[119  81 139 199 148 149 133 119  92 107 108 161 117  96 157 104  92 147
 145 156 120 176 139 103 162 140] -> Y
[124 151 130 137 136 126 121 154 118 105 145 149 100 150 154 147 113  93
 128 105 101 143 106 121 101 109] -> P
[121 176 126 111 118 118 123 126 164 102  88 120 167 172  95 151  95  87
 166  81  81 123 136 139 136  86] -> K
[101 107 144 193 120 113 149 147 114  92  88 226  98 193 204 151 111  70
 147 149 123 105  74 148 156 116] -> G
which: [101 107 144 193 120 113 149 147 114  92  88 226  98 193 204 151 111  70
 147 149 123 105  74 148 156 116] => G
which: [124 151 130 137 136 126 121 154 118 105 145 149 100 150 154 147 113  93
 128 105 101 143 106 121 101 109] => P

[ 92 119 176  90 114 114 113 152]  V
[182  82  90 139 186 187 144 106]  M
[160  97 127 136 162 159 137 137]  C
[115 146 146 133 126 104 127 149]  Z
[200  90  58 132 114 192 111  55]  Q
[106 110 145 110 115 107 110 132]  J
[176 101 101 101 114 190  73 101]  A
[178 116  76 126 126 176  98  75]  S
[ 39 177 184 125  93  26 132  93]  R
[102  61 188 113 187 157 175 153]  H
[187  96  97 138 140 179 146  53]  U
dup J:  => [110]
dup S:  => [126]
dup A:  => [101]
dup R:  => [93]
dup C:  => [137]

[159 159  70 159] = des
[223 154  41  77] = pade
[185 109 118  90] = lumog
[119 119 119 119] = tur
[ 87 195 195 195] = muk
[202 103 103  55] = Nisob
[140 140 140 125] = sosi
[ 34 117 123 123] = dodek
[ 76 151 195  84] = Gofer
[ 54 159 154  24] = pozoz
[ 34 117  97 111] = Bivot
dup des:  => [159]
dup dodek:  => [123]
dup tur:  => [119]
dup muk:  => [195]
dup sosi:  => [140]
dup Nisob:  => [103]

[134 139 130 133 125 121 127 140 137 143 127 117 138 128 119 133 132 123
 120 122 128 130 110 133 134 120 134 134 132 112 132 134 136 141] -> Beko
[135 121  91 119 142 134 117 140 134 116 127 125 129 121 117 118 215 111
 133 123 131 120 116 170 134 115 135 156 105 137 136 145 137 125] -> redif
[135 151 121 150 105 103 127 105 120 128 127 125 172 117 157 131 120 116
 118 116  76 131 144 133 143 119 127 134  97 115 146 124 136 129] -> kula
[125 143 175 140 150 119 101 159 132 148 144 104 144 121 105 128 132 114
 131 130  84 126 141 105 117 120 157 157 120 125 132 124 105 132] -> sutu
[136 138 138 101 180 104 112  70 129 146 135 143 138 125 117 114 117 100
 134 132 123 135 141 137 117  92 128 116 154 126 161 131 155 113] -> Bopa
[100 125 130 136 139 140 127 117 163 104 128 127 145 128 104 111 145  99
 135 154 123 147 116 143 146 135  89 154 120 134 132 124 136 132] -> sopiv
[113 139 162 132 150 133 119 166 174 103 108 127 137 145 106  97 153 127
 118 112 129 106 115 133 137 120 130 147 139 115 147 124 142 132] -> Ravet
[154 139 132 120 153 121 127 140 201 117 121 159 141 130 141 147 152 100
 172 123 101 105 116 132 138 120 123  99 131 110 132 161 144 132] -> gizul
[135 139 130 132 126 119 127 140 134 142 127 125 138 128 117 130 130 121
 115 123 125 128 112 138 134 121 128 134 131 113 132 117 136 141] -> Donul
[125 130 127 124 114 125 143 129 134 128 127 125 138 129 127 128 127 116
 129 121 123 128 122 129 123 130 116 131 135 115 132 124 113 134] -> Riz
which: [125 130 127 124 114 125 143 129 134 128 127 125 138 129 127 128 127 116
 129 121 123 128 122 129 123 130 116 131 135 115 132 124 113 134] => Riz
which: [134 139 130 133 125 121 127 140 137 143 127 117 138 128 119 133 132 123
 120 122 128 130 110 133 134 120 134 134 132 112 132 134 136 141] => Beko
which: [100 125 130 136 139 140 127 117 163 104 128 127 145 128 104 111 145  99
 135 154 123 147 116 143 146 135  89 154 120 134 132 124 136 132] => sopiv
which: [135 139 130 132 126 119 127 140 134 142 127 125 138 128 117 130 130 121
 115 123 125 128 112 138 134 121 128 134 131 113 132 117 136 141] => Donul

[ 35 141  35 186  35] : X
[135 114 128 128  76] : B
[119 114 132 142 127] : D
[124 111 133 150 153] : F
[106 136 106 106 106] : N
dup N:  => [106]
which: [135 114 128 128  76] => B
which: [106 136 106 106 106] => N
dup X:  => [35]
dup B:  => [128]

[106  93 140 178  88 201 154 157 156 147  97  60 126 123 153  59 187 182] = dori
[126  93 140 178  88 126 154 157 156 147  97  60 126 123  87 126 176 105] = Kedab
[125  66 164  67  84 135 152  42 110 136  73 163 216 125  87 126 176 105] = kir
[132 130 138 128  94 168  78  98  94  93  84 163  91 138 109 130  77 128] = lat
[139 170 155 146  54 167 140  58 124  58  98  83 122  95  81 161 120  82] = giba
[106  93 140 178  88 201 154 157 156 147  97  60 126 123 153  53 189 174] = mino
dup kir:  => [125]
dup Kedab:  => [126]

[112 154 103 140 158 140 156 151 133  96 177 140] : Tesam
[ 76 189 183 140  57 221 183 175 183 133 183 128] : robag
[117 103 108 147 135 157 203 108 157 126 149 187] : gav
[ 99  54  91 164 132 195 162 188 112  76 195 110] : pafis
[117 103 108 147 135 157 203 108 148 118 174 192] : Rofup
[ 81 157  56 131  56 214 169  79 227  67 162  56] : foz
[172 192  47 124  80 233 172 115 192  99 200 108] : Vit
[104 136  78 152 172 133 132 162 123 116 151 182] : Livav
[ 99 167  91 164 132 167 162  99 115 167 145 167] : Lol
[117 103 157 157 135 157 203 108 157 126 149 157] : Fazub
[ 27  75 153 224 191 203 152  90  68 150 137 230] : gozus
[119  58  76 181 175 177 146 114  58 142  58 167] : Soru
dup foz:  => [56]
dup Tesam:  => [140]
dup Soru:  => [58]
dup Rofup:  => [108]
dup pafis:  => [195]
dup robag:  => [183]
dup Fazub:  => [157]

[137 135 133 139 151 142 135 142 134 140 140 135 153 141 141 137 142 141
 139 154 140 136 141] -> nar
[139 134 154 135 141 134 139 152 134 137 141 133 134 134 157 153 136 137
 149 137 153 137 154] -> fideb
[134 151 141 141 138 137 137 139 148 138 144 141 134 139 132 136 134 133
 139 140 134 134 135] -> Fem
[134 145 139 139 138 138 135 143 136 132 166 166 134 144 131 139 138 138
 140 185 133 166 135] -> Zav
[135 133 137 135 197 132 140 145 136 203 136 135 143 135 142 140 133 133
 221 133 140 159 134] -> Zit
[137 135 133 139 137 142 135 142 134 137 140 135 153 141 141 137 142 141
 147 151 137 138 135] -> buf
which: [139 134 154 135 141 134 139 152 134 137 141 133 134 134 157 153 136 137
 149 137 153 137 154] => fideb
which: [135 133 137 135 197 132 140 145 136 203 136 135 143 135 142 140 133 133
 221 133 140 159 134] => Zit
which: [134 145 139 139 138 138 135 143 136 132 166 166 134 144 131 139 138 138
 140 185 133 166 135] => Zav
which: [134 151 141 141 138 137 137 139 148 138 144 141 134 139 132 136 134 133
 139 140 134 134 135] => Fem
which: [137 135 133 139 137 142 135 142 134 137 140 135 153 141 141 137 142 141
 147 151 137 138 135] => buf

[132 153 135  95 186 110 138 142 182  84  97  77  82 210 199  77  65 106
 102 195 186 160 146 150 152  76 140] = beni
[115  75 119 128  70  93 120 117  52 156 141 115 153  86  44 161 127 150
 162  83 115 120  59 133 112 132 154] = bap
[142 185 133 153 159 194 133 129 194 129 137 196 127 109 189 123 191 119
 108 143  93 108 210 107 125 173  82] = zame
[135 141 126 179  96 194 115 115 121 162 159 220 176  54 110 170 225 137
 131  66  58  93 174  83 113 115  81] = demid
[122 102 136 112 140  95 107 148 111  81 107  71 133 220 143 105  55 107
 104 116 197 180 112 126 168  54 139] = mezu
[118 117 121  67 150  53 164 123 133 130 101  37  60 148 117  92  48 138
 152 218 167 132  59 195 110  89 196] = migo
[138 110 132  94 199 133 162 132 219 110 103 107  61 160 210  76 103 116
 112 235 110 124 166 164 123 110 136] = Bod
[128 140 140 129 145 121 100 140 126  76 112  97 140 218 162 108  76 102
  94 105 188 179 141 108 174  65 116] = Bimin
dup migo:  => [117]
dup demid:  => [115]
which: [132 153 135  95 186 110 138 142 182  84  97  77  82 210 199  77  65 106
 102 195 186 160 146 150 152  76 140] => beni
which: [142 185 133 153 159 194 133 129 194 129 137 196 127 109 189 123 191 119
 108 143  93 108 210 107 125 173  82] => zame

